[[  3  -4   4   8   3   0   7   5   7  42  -1   0]
 [  6  20 -21  -6   1  10  -6  -1   0   2 -11   1]
 [  1  37  38  14 -11 -19  -1   3   5 -55   6   5]
 [  6   8  -1   4   2  -3  -5   1   2 -14   0   0]
 [  1  32  -4  12   2 -21   2   6   6 -49   9   7]
 [  5 -28 -41  -9   7 -37   7   5   4   5  -5  -1]
 [  2  48  18  -5  -5 -18   9   3  -3  34  -6 -10]
 [  5 -42 -82  -1  -5  11   6  -3   1 -30  -2  13]]
->
[[  5 -42 -82  -1  -5  11   6  -3   1 -30  -2  13]
 [  3  -4   4   8   3   0   7   5   7  42  -1   0]
 [  6  20 -21  -6   1  10  -6  -1   0   2 -11   1]
 [  1  37  38  14 -11 -19  -1   3   5 -55   6   5]
 [  6   8  -1   4   2  -3  -5   1   2 -14   0   0]
 [  1  32  -4  12   2 -21   2   6   6 -49   9   7]
 [  5 -28 -41  -9   7 -37   7   5   4   5  -5  -1]
 [  2  48  18  -5  -5 -18   9   3  -3  34  -6 -10]]

[[-32  36  13 -34]
 [-65  62  49 -64]
 [ -7   6   7  -9]
 [-37  29   8 -32]
 [-62  63  47 -68]]
->
[[-62  63  47 -68]
 [-32  36  13 -34]
 [-65  62  49 -64]
 [ -7   6   7  -9]
 [-37  29   8 -32]]

[[-11 -45  -8 -49 -12  -6 -47 -49 -11 -11]
 [-24  60  -1  65 -59 -20  62  65 -44 -59]]
->
[[-24  60  -1  65 -59 -20  62  65 -44 -59]
 [-11 -45  -8 -49 -12  -6 -47 -49 -11 -11]]

[[-29 -74  14]
 [ 36  16 -28]
 [-27 -45   0]]
->
[[-27 -45   0]
 [-29 -74  14]
 [ 36  16 -28]]

[[ 16  -1  29  26  67 -10  19 -13  19 -11]
 [  0  -8   3 -45 -23  -5  -6   4  21  -3]
 [-18   5  -4 -47 -60   6  -9   1 -17  -6]
 [ 17  16 -52 -26 -45  46  48  62 -57 -37]
 [-29 -16  35  21  21 -40 -45 -43  39  41]
 [-28 -16  43  21  34 -40 -28 -42  30  25]
 [  7  -7 -10 -39 -23   3   7  15   3 -16]]
->
[[  7  -7 -10 -39 -23   3   7  15   3 -16]
 [ 16  -1  29  26  67 -10  19 -13  19 -11]
 [  0  -8   3 -45 -23  -5  -6   4  21  -3]
 [-18   5  -4 -47 -60   6  -9   1 -17  -6]
 [ 17  16 -52 -26 -45  46  48  62 -57 -37]
 [-29 -16  35  21  21 -40 -45 -43  39  41]
 [-28 -16  43  21  34 -40 -28 -42  30  25]]

[[ -6 -49  45  14 -28  -9 -10  67 -22 -13  -7  69 -28  -3 -33]
 [ -5 -45  50  13 -29  -3 -14  71 -31 -13 -10  69 -24  -2 -32]
 [ -6 -45  54  10 -31   1 -15  72 -30 -11 -10  69 -30  -2 -29]]
->
[[ -6 -45  54  10 -31   1 -15  72 -30 -11 -10  69 -30  -2 -29]
 [ -6 -49  45  14 -28  -9 -10  67 -22 -13  -7  69 -28  -3 -33]
 [ -5 -45  50  13 -29  -3 -14  71 -31 -13 -10  69 -24  -2 -32]]

[[ 11 -18   7  31   6 -35]
 [  3  -6  18  52  42   0]
 [  0 -22   0  26  -3   0]
 [  0  -1  23  62  56 -35]
 [ 13 -20   5  28   1 -36]]
->
[[ 13 -20   5  28   1 -36]
 [ 11 -18   7  31   6 -35]
 [  3  -6  18  52  42   0]
 [  0 -22   0  26  -3   0]
 [  0  -1  23  62  56 -35]]

[[-26 -23  14]
 [ -8 -31  10]
 [ 49 -11 -13]
 [-12  16  -7]
 [ -7  27 -17]
 [-36  38   1]
 [ 12   3  -7]
 [-11 -36   8]
 [ 78 -19 -41]
 [ 41  -6 -23]]
->
[[ 41  -6 -23]
 [-26 -23  14]
 [ -8 -31  10]
 [ 49 -11 -13]
 [-12  16  -7]
 [ -7  27 -17]
 [-36  38   1]
 [ 12   3  -7]
 [-11 -36   8]
 [ 78 -19 -41]]
---
[[ 56 -14]
 [-78  22]
 [-10 -56]
 [-78  27]]
->
[[-14  56]
 [ 22 -78]
 [-56 -10]
 [ 27 -78]]

[[ 80  -1  10  -4 -30  46  40  30  53  37 -31 -46]
 [-22  14 -14 -27 -36 -44 -77 -18  85 -53  75 -38]
 [ 68  32  21   9  47 -47 -46  34 -16 -66  41 -28]]
->
[[-46 -31  37  53  30  40  46 -30  -4  10  -1  80]
 [-38  75 -53  85 -18 -77 -44 -36 -27 -14  14 -22]
 [-28  41 -66 -16  34 -46 -47  47   9  21  32  68]]

[[ 27  30   3  -1   1  -8  42 -21   2  14 -32]
 [ 55  -2  33  25 -35   9  19  58  25 -29 -43]
 [ 17   6 -28   0  35   5  16   2   9  36  -9]
 [ 53 -17  19  14 -39 -40   5  41  17 -62 -25]
 [-34  -4 -21  -2  33  30 -35  24  -5  14  19]
 [  1 -27  48  11 -26  -7  33  24  44 -13 -21]]
->
[[-32  14   2 -21  42  -8   1  -1   3  30  27]
 [-43 -29  25  58  19   9 -35  25  33  -2  55]
 [ -9  36   9   2  16   5  35   0 -28   6  17]
 [-25 -62  17  41   5 -40 -39  14  19 -17  53]
 [ 19  14  -5  24 -35  30  33  -2 -21  -4 -34]
 [-21 -13  44  24  33  -7 -26  11  48 -27   1]]

[[  0  58   0]
 [-57  30 -53]
 [ -9   0  12]
 [-21 -44 -74]
 [ 67 -64  46]
 [ 21   1   7]
 [ 24  20  53]
 [ 50   1  19]]
->
[[  0  58   0]
 [-53  30 -57]
 [ 12   0  -9]
 [-74 -44 -21]
 [ 46 -64  67]
 [  7   1  21]
 [ 53  20  24]
 [ 19   1  50]]

[[ -1 -26 -28  43 -32  23 -25  18  17  26  34 -16 -26  -5 -32  40]
 [ -5  29  32  46 -43 -34 -40 -34 -26 -33 -30  31  36  -1  29  47]
 [  2  15  14 -62  52 -18  40 -21 -14 -20 -14  19  18   6  12 -67]
 [ -1 -36 -28  -6   2  28  -4  34  20  37  29 -35 -25  11 -29  -7]]
->
[[ 40 -32  -5 -26 -16  34  26  17  18 -25  23 -32  43 -28 -26  -1]
 [ 47  29  -1  36  31 -30 -33 -26 -34 -40 -34 -43  46  32  29  -5]
 [-67  12   6  18  19 -14 -20 -14 -21  40 -18  52 -62  14  15   2]
 [ -7 -29  11 -25 -35  29  37  20  34  -4  28   2  -6 -28 -36  -1]]

[[ 14  -4  50  75 -41 -20 -36]
 [  1   2   0   2   3   0  -1]
 [ 16  -6  49  75 -41 -18 -40]
 [  5   1  13  17 -34 -12 -41]
 [ 13   0  57  76 -39 -24 -32]
 [ 14  -3  54  79 -39 -21 -31]
 [  5   0  14  17 -35 -13 -41]
 [  1   3  10  18 -38 -14 -38]
 [  4   5  12  19 -36 -14 -43]]
->
[[-36 -20 -41  75  50  -4  14]
 [ -1   0   3   2   0   2   1]
 [-40 -18 -41  75  49  -6  16]
 [-41 -12 -34  17  13   1   5]
 [-32 -24 -39  76  57   0  13]
 [-31 -21 -39  79  54  -3  14]
 [-41 -13 -35  17  14   0   5]
 [-38 -14 -38  18  10   3   1]
 [-43 -14 -36  19  12   5   4]]

[[-50 -16   8]
 [-41 -15  18]
 [  8   5 -16]
 [-65 -16 -13]
 [-22 -13  34]
 [ 19   7  -6]
 [ 16   6 -10]
 [-32 -14  27]
 [-58 -16  -2]
 [ 12   6 -13]]
->
[[  8 -16 -50]
 [ 18 -15 -41]
 [-16   5   8]
 [-13 -16 -65]
 [ 34 -13 -22]
 [ -6   7  19]
 [-10   6  16]
 [ 27 -14 -32]
 [ -2 -16 -58]
 [-13   6  12]]

[[-41 -32 -23   6  -7  -6  23 -11  16 -44  18   7]
 [-20  41 -29  -4  33 -15  16 -25   1 -18 -22 -25]
 [-30  25  -4  62   6 -29  18   3 -28  35  18 -16]
 [  3  -3  -2 -11 -26  -3  37   9  49  -9   0  32]
 [-28  27  -3  -9  10 -26  19   4 -25  38  11 -11]]
->
[[  7  18 -44  16 -11  23  -6  -7   6 -23 -32 -41]
 [-25 -22 -18   1 -25  16 -15  33  -4 -29  41 -20]
 [-16  18  35 -28   3  18 -29   6  62  -4  25 -30]
 [ 32   0  -9  49   9  37  -3 -26 -11  -2  -3   3]
 [-11  11  38 -25   4  19 -26  10  -9  -3  27 -28]]
